In the rows, 128 means zero.
One turn moves every row onto another: examples first, then more rows asked:
H: [164 171 132 141 140 106 159 114 139 118 125 137 146 147 140 129 117 134
 171 140 123 129 106 123 109 149 126 112 120 128 109 103 185 146 121 142
 124  94 127 125 131 127 140 137 138  39 133 116 129 122 143 115 150  94
 159 164 137 119 150 109 161 146 150]
G: [122 110 137 121 167 164  78 144 105 120 146 166 152 117 143 127 118 126
 146 159 182 130 134 145 106 178 125 126 112 139 114 111 130  91 111 186
 120  74  93  85 166 124 105 121 138 160 131  99 118 169 136 165 121 132
 107 131 116  92 137 123 134 125  99]
R: [139  95  92 150 119 115 102 122 127  81 129 131 153 167 144 119 122 126
 134 151 110 115 114 133 141 137 129 151 109  48 178 113 147 126 102 145
 137 106 126 122 142 127 121 115 145 138 120 121 125 164 158  94 146 184
 141 130 118 110 120 128 142 125 155]
E: [ 90 174 153 144 123  88 147 137 129  98 157 134 142 127 143 125  83 109
 144 131 121 153 133 127 121 127 115 154  98 121 134 100 170 100 131 172
 144 135  94 100 153 124 116 137 184 143 134  84 121 133 172 119 132 119
 107  85 136 140 117  88 125 160 116]
J: [ 99  93 138 138 136  98  96 131 108 137 150 108 127 114 174  90 143 132
 142 110 125 150 131 106 109 146 154 135 107 120  73 175 133 131 123 146
 145 106 134 139 115 101 117 161 130 116 132 108 118 157 148 109 150 140
 150 141 142 112 169  98 149 158  95]
N: [ 91 117 110  69 144 143 118 131 155 151 116 174 139 121 147 139  81 136
 116 134 151 110 111 115 137 133 155 114 132 107 124 113 191 141 106 125
 111  99 118 110 124 156 153 121 135 145 124  96 134 115 109 140 123 122
 140 144 135 116 108 128 184 111 157]
Z: [180 124  83 131 150 147 167 159  60 124 116 141 158 125 138 160 109 151
 152 117 145 128 136 146 106 119 100 115 159 127 113 128 161 111 130 170
  96 115 118 122 126 116 113 138 122  83 146 106 113 143 176 118 132  96
 142 103 133  85 158 127 136 128 145]
T: [126 110 101 115 124 134 133 140 107  80 119 184 140 122 144 190 101 131
 153 134 153 118 104 177 129 140  87 121 144 118 141  95 135 107 112 152
 115 163 101 107 111 136 107 152 145 157 105 104 130 125 145 121 100 121
 117 116  88  84 150 111 173 132 152]
F: [102 116 135 112 153 115 108 141 130  94 145 125 156 141 165 124 162 122
 117 134 139 141 109 125  85 100 150 166  99 143  59 101 130 131 136 177
 112 106 136 123 117  81 131 152 105 171 163 108 124 160 143 115 140 133
 121 148 132 111 151 110 145 143  97]
S: [127 110 123 103  98  96 151 122 115 109 119 149 114 114 158 141 130 120
 124 161 135 137  85 152  85 114 122 153 153 127  82 121 135 128  91 140
 109 126 165  97 129 114 123 154 151 154 118 130 113 150 172 119 134 123
 128 136 142  93 132 136 209 123 182]
X: [114 156 110 126 128 146 120 149  97 128 131 174 127 142 127 136 114 173
 123 111 123 107 163 122  95 145 134 110 152  87 112 113 166 148 123 155
 132 123  69 147 133 168 157 125 140  80 158 115 155 139 133 134 120  99
 157 147 127 100 163 117 176 141 166]
M: [136 127 135 151 153 153  88 145  94 115 138 189 163 116 120 126 136 100
 142 113 173 106 109 132 106 121 125  76 110 102 135  84 143 103 130 144
 131  79 117 142 142 155 108 115 136 129 130 118 144 165 172 171 149 118
 132 124 112 109 146 117  98 136  91]
U: [ 48 148 120 127 118 126 131 133 149 117 124 144 122 180 145  72 112 122
 116 121 170 133 121 143  98 142 139 129 128  70 125  90 160 138 113 145
 114 115 120 129 152 117 119 143 134 132 132 111 105 180 150 153 153 147
 112  88 120 105 119 101 157 108 147]
W: [138  65 156 132 125 115 116 167 156 111 144 104 132 116 162 130 129 105
 144 136 146 132 135 107 114 150 105 112 158 133 141  99 124 104 142 150
 108  87 117 114 119 150 151 123 124 145 120 114 147 137 141 150 126 137
 135 122  91 147 142 143 104  98 129]
Y: [109 115 127 139 118 122 142 165  92 102 114 172 149  92 150 123 123 150
 169 119 164 132 132 149 100 141 126 137 149 118  97 124 175 116 121 149
 112 108 151 142 115  92 191 150  99  85 132 123 139 144 173 132 111 123
 146 165 148  91 158 130 168 127 174]
B: [ 78 151 128 146 152 134 136 153  83 134 138 145 135 132 150  74 110 107
 121 135 161 145 107  97 130 127 134 113 123  44 107  99 136 124 143 147
 126 118 129 133 124 136 138 118 119 115 125 105 165 188 148 118 143 181
 142 102 113  93 150 105 160 105 136]
Q: [151 157 114 125 115 114 143 124 176 134 139 137 145 136 144 202 108 119
 113 135 155 126 127 116 122 132 143 137 130 149 104 111 127 140 128 143
 143 110 121 133 138 134 125 133 143 128 130 112  95  92 131 129 108  90
 145 107 138 164 129 121 169 139 142]
C: [100 155 109 130 104  90 140 123 127  80 115 110 100 108 114 127 115  92
 147 106 129 148 119 141 112 136 117 126 157 122  80 116 116 110 126 152
 132 127 101 156 152 150 171 109 191 152  88 133 129 159 132 130 161 114
 138 127 120 103 127 121 126 122 116]
K: [132  86 121 105 167  99 109 147  92  96  94 126 133 129 140 135 125 133
 121 113 137 139 124 141 131 115 194 120 154  86  77 115 132 117 126 124
 137  81 112 138 167  98 123  93 140 163 131 129 113 107 152 110 129 140
 146 130 168 111 123  78 137 119 116]
P: [115 138 152 192  95 103 148 102 101  98 125 142 128 128 152 122 129 116
 144 131 126 138 119 161 124 129 133 131 123 127 121 150 152 110 146 149
 145 106 106 136 139 113 108 122 160 102 118  99 144 156 145 140 127 107
  99 100 160 128 136 116  75 177 119]

T -> N
B -> J
U -> F
And these:
K -> C
Y -> H

One turn moves every row onto another: examples first, then more rows asked:
muman: [120 123 145 114 138 122 154 203 143 136 121 162 159 119 130 130 127 138
 132 128 115 132 106 129 129 111 105 129 121 137 104 206 130 145 107 117
 135 155 121 122  85 145 128 119 153 124 124  89 145 125  97 189 121 142
  99 126 118 128 142 111 137 126]
tomog: [ 57 131 128 114 129 122 111 169 146 132 181 161 160 112 139 129 119 127
 138 143 137 126 115 135 124 130 140 127 156 120 124  98 134 152 106 133
 137  79 126  65  98 141 146 112 139 136 137 136 137 132 114 133 143 128
  72 131 123 133 167 109 127 123]
ket: [104 121 102 106 136 116 116  87 125 134 114 160 137 111 161 147 124 144
 137 166 134 105 119  92 134 141  62 105 111 142 102 107 121 143 103 125
 133 155 134 158 132 142 144  72 143 131 160  80 141 139  94 123 129 120
 204 135 124 124 152 155 143 130]
Lun: [ 76 158 106  98 136 103 151 106 127 158 115 127 121 107 122 111 166 166
 128 132 172 119 115 119 122 116 122 114  96  90  88 100 118 155 131 128
 125 143 108 131 105 146 121  97 131 141 147 124 189 115 157 161 136 119
 125 146 143 173 121 143 130 105]
gado: [138 117 152 125 106 118 128 148 131 112 113 127 131 115 106 155 136 138
 114 187 117 100 150 131 145 104 149 134 130 104 101 129 138 144 107 116
 144 125 113 143 144 131 100 103 150 126 153 109 134 162 114 121 155 149
 130 146 163 132 196 123 110 134]
Doti: [120  94 100 129 116 120 128 143 176 140 129 187 112 122 148 124 108 122
  97 161 148 148 119 105 136 142 126 122 165 165 104  99 152 154  78 141
 130  97 140 107 119 116 186 134 140 100 152  93 126 128 130 114  81 142
  92 126 101 122 128 121 124 113]
mago: [123 137  74 100 148 114 187  94 149 126  62 159 154 109  68 128 116 142
 150 167 150 163 119 114 125 124 108 119 118 129 119 167 131 151 125 131
 126 128 123 144 115 135 131  69 139 124 118 135 135 128 145 150 128 123
 120 124 133 109 152 117 135 115]
nul: [100 146 140 107 158 141 110 146 166 117 145 103 113 114  83 115  93 140
 112 152 111 150 131 116 113 158 107 112 146 112 111 134 119 166  95 128
 120 157 118 144 146 170 131 131 136 126 106  95 121 126 170 136 141 163
 151  86 110  96 148 125 138 113]
Bupab: [124 138  53  91 152 104 115 144 143 125 164 185 140 125 109 133  95 145
 154 136 104 119  91 110 177 137 116 146 137 118 109  96 116 145 105 116
 168 155 156 108 137 126 162  84 115 123 125  81 147 116 137 116 156 125
 149 157 135 109 104 179 114 108]
fedad: [144 125 107  87  97 126 106 140 129 121 145 145 134 138 136 174 128 144
 152 170 156 137 136  98 134 102 112  91 177 101 119 171 141 123  79 116
 137 141 124 136 148 125 146 121 149 119 172 107  92 115 146 152 103 131
 129 147 145 105 128 148 150 145]
Vel: [110 105  85 126 166  68 145 129 136 133 139 142 116  77 110 149 148 132
 110 104 114 153 115  89 116 107 178 108 117 136 115 123 127 109 125 145
 142 154 143 123 121 141 189 124 127 124 120 123 132  70 156 167 125 148
 135 111 107 131 121 127 147 136]
Lozo: [104  69  91 132 160 101 111 146 169 121 136 143 130 100 148 124 114 131
 182 121 102 150  80 120 131 128  93 115 126 167 118 112 159 141 141 136
 135 138 166 113 104 144 112  84 130 101 128 118 145 107 115 153  91 140
 126 138 119  96  99 134 139 107]
sonob: [ 91 155 114 130 129 128 152 136 148 152 141 179 106 107 125  90 108 119
  95 133 138  92 109 127 112 120 141 133 126 135 145 107 171 183 114 161
 163 133 155 120 108 170 163 142 135 128 134  93 144 151 107 119 158 121
 131 150 121 138 147 128 132 127]
Sab: [125 126 136  85 123 125 168 133 158 117 156 180 154  95  92 149 120 121
 140 122  93 114 109 133 154 144 104 108 139 112 117  84 108 168  63 156
 126 148  97 122 118 141 147 111 171 110 103  90 147 137 158 128 109 103
  93 113 181 117 132 127 123 104]
lasub: [144 146  86 115 155  84 153  98 166 127 149 179 147 131 136 181 145 140
 153 155 146 135 104 120 115  79 113 146 119 134 157 126 175 125 145 139
 111 123 120 144 121 122 123  80 144 141 132 137 166 143 138 165 117 117
 123 165 139 110 110 115 186 133]
lefa: [ 89 126  79 116 119 111 110 120 134 128 145 116 132 117 117 150 115 149
 101 157 136 143 123 141 111 111 145 100 168 150 106  79 134 160 158 130
 125 138 115 131 116 133 148  50 134 126 152 127 133 132 166 159 108 126
 133 141 116 128  44 118 133 124]
zutef: [110  79 122  79 128 115 121 125 138 148 158 172 106 134 119 126 119 102
 103 171 155 101 148 112 139 126 144 117 142 160 124  84 127 124 111 156
 156 116 153 128 115 143 167 102 123 135 134 100 124 102 114 166 178  97
 118 111  98 109 121 121 112 140]
mezag: [136 119  90  79 115  97 141 140 118 125 119 138 136 128 153 121 127 154
  93 150 123 147 101 145 108 138  78 152 148 155  85 116 136 143 117 139
 114 131 100 118  99 165 101  85 147 133 173 118 134 182 123 136 110 141
 135 146 124 109 142 120 127  84]
zok: [ 95 138 131 139 148 100 122 104 141 124 144 150 122 107  89 182 112 131
  96 143 150 139 124 101 115 128 155 129 163 129 156  97 154 134 131 127
 167 140 103 157 152 149 118 118 139 127 136  61 103 128 187 114 137 145
 147 137 134 162 130 146 133 131]
Duf: [137 137 120 158 148 119 143 167 172 146 157 129 103 121 120 155 104 138
 131 144 114 119 129 118 136 134  93 130 138 132  75  98 147 146 136 106
  85 122 141 121 124 139 116 109  86 135 158 111 135 141 153 169 144 126
 149 105 177 103 165 127 160 139]
Nog: [141 125 135 111 154 144 150 116 145 156 114 143 151 115 126 183 155 156
 146 170 128 122 103  90 131 127 104 130  96 123 142 133 120 127 108 154
 122  67 135 161 145 142 131  75 136 145 121 101 158 119 146 144 112 164
 143 168 124 117 130 103 169 121]
tusun: [129 131  94 125 160  79  93 147 145 121 142 154 110  93 138 132  94 150
 109 158 167 154  95 151 144 126 116 125 127 159  89 125 118 138 134 116
 113 180 120 106  98 115 144 138 141 123 125 112 145 172 173 143 151 115
 142  87 141 104 136 132 121 102]
virid: [183 131  75 104 121 124 133 148 161 141 177 149 127 108 115 140 105 141
 143 139 111 125 121 126 134 103  93 114 138 114 111 112 105 158  97 125
 130 137 118 119 142 138 153 106 133 136 136  38 145 126  99 163 118 111
  58 125 134 117 108 157 140 116]
zazin: [137 167 130 108 135 116 146  85 162 130 142 157 170 115 124 118 125 134
 156 159 144 171 100 149 139 120 140  97 156  99 153  91 159 136 108 122
 117 141 118 103 111 124 102 128 172 147 164 101 137 114 173 111 103 158
 117 133 158 143 105 117 134 128]
fede: [136 129 138 110 145 118  60 172 164 136 179 144 138 110 132 126 128 140
  99 153 122 126 109 129 129 111 120 122 105 129 105  79 128 145 120 127
 133 115 122 171 134 148 139 155 144 125 124 123 134 132 176 171 121 135
 173 127 147 124  78 108 146 117]
ridaz: [118 158 105 104 131  90 134 122 144 166 144 163 121 107 110 188 107 138
 125 108 107 134 114 143 151 125 128 121 109  87 108  75 114 146  72 146
 142 131 128  99 141 146 183 120 149 108  89 118 150 137 126 178 146 149
 148 158 141 155 121 145 117 106]
sivum: [135 123 147 129 163 126 148 128 147 120 132 180 136  96 102 165 161 124
 103 127 103  99 113 125 160 110 118 101 112 132 178 112 142 145 117 118
 146 150 122 122 100 137 125 139 134  97 116 101 133  87 125 131 151 163
 145 119 158 110 146  77 137 124]
vivem: [ 99 144  98 121 138  96 133 116 150  99 121 156 167  95 113 162 134 166
 126 194 148 137  80 125 125 102 127 118 118 106 167 180 119 129 121 137
 138 135 123 156 144 126 164  93 156 129 103 130 123 108 145 117  95 110
 141 133 113 120 128 139 126  91]

muman -> sivum
nul -> fede
zok -> lefa
And these:
zazin -> Lun
ridaz -> Bupab
zutef -> Doti
lasub -> mago

